In the data rows, the value 128 means zero.
Some points, one per row:
[156  86  72 100 100  96  85  89]
[100 100 114 114 114 127 114  93]
[114 128 128 129 128 158 168 185]
[ 58  86  72  86  85 114 103 116]
[114 142 156 157 157 133 131 129]
[128 128 142 129 128 116 100 111]
[128 100 100 100 100 106  96 112]
[171 156 114 114 100 124 119 146]
[100  86 100 100  85  84 111  81]
[142 114 142 129 114  99 110 101]
[142  86  86 100  85  98  72 123]
[100 114 114 129 114 164 185 224]
[128 100 100 114 114 139 106 148]
[114 170 183 157 143 140 119 115]
[156 100 114 129 143 147 171 173]
[114 114 114 100 114 117  95  93]
[128 114 128 143 143 159 133 151]
[199 213 169 157 143 135 128 110]
[185 156 142 143 171 179 206 200]
[156 199 156 143 128 125 130  97]
[ 72  86 100  86 100  75  73  76]
[156 170 142 143 128 129 121 151]
[ 86 100 114  86  85  72 126  87]
[156 156 142 171 171 170 156 170]
[ 86 100  86 100 100 109  89  78]
[156 142 128 171 186 178 165 157]
Here are 18 more points, each followed by its number:
[100 128 128 114 100 103  88 106] 0
[114 128 128 114 128 130 147 198] 1
[114 142 156 143 157 148 151 114] 2
[171 156 156 171 200 203 189 175] 3
[171 170 183 143 143 131 128 119] 4
[142 114  72 100 114 117  87 146] 5
[114 114 114 129 157 158 153 132] 6
[100  86  86  86  85 107 103 127] 7
[213 170 183 214 186 189 160 177] 8
[128 128 114 129 128 136 155 143] 9
[100 114 100 100 100  72 101 101] 10
[114 128 114 100 100 102 123 101] 11
[100 128 114 114 143 132 176 123] 12
[171 128 128 129 114 115 104 140] 13
[128 142 114 143 157 155 131 166] 14
[114 100 114 100 100 119 138 154] 15
[100 100 128 114 114 120 110 107] 16
[114  58  72  72  71  80  93 127] 17
Which three of these numbered points are nearest to each point below, ignoring the 3 directions in which the first points spread most? Their numbers follow each, nearest first.
[ 86 100 114  86 114  80 102  88] > 17 10 9
[142 185 169 143 143 135 112  96] > 7 16 0
[156 114 114 129 114 150 167 163] > 9 11 16
[171 156 183 214 186 197 159 163] > 8 16 3
[142 156 169 143 128 120 106 118] > 13 17 0
[100 100 114  86  85  97 107 116] > 15 17 7
[ 86 114 128 100 114 119 142 169] > 1 15 17
[185 199 183 157 143 128 142 126] > 15 17 11
[128 142 156 143 171 172 225 178] > 12 11 2
[ 86 100 128 129 114 110 106  89] > 16 2 13
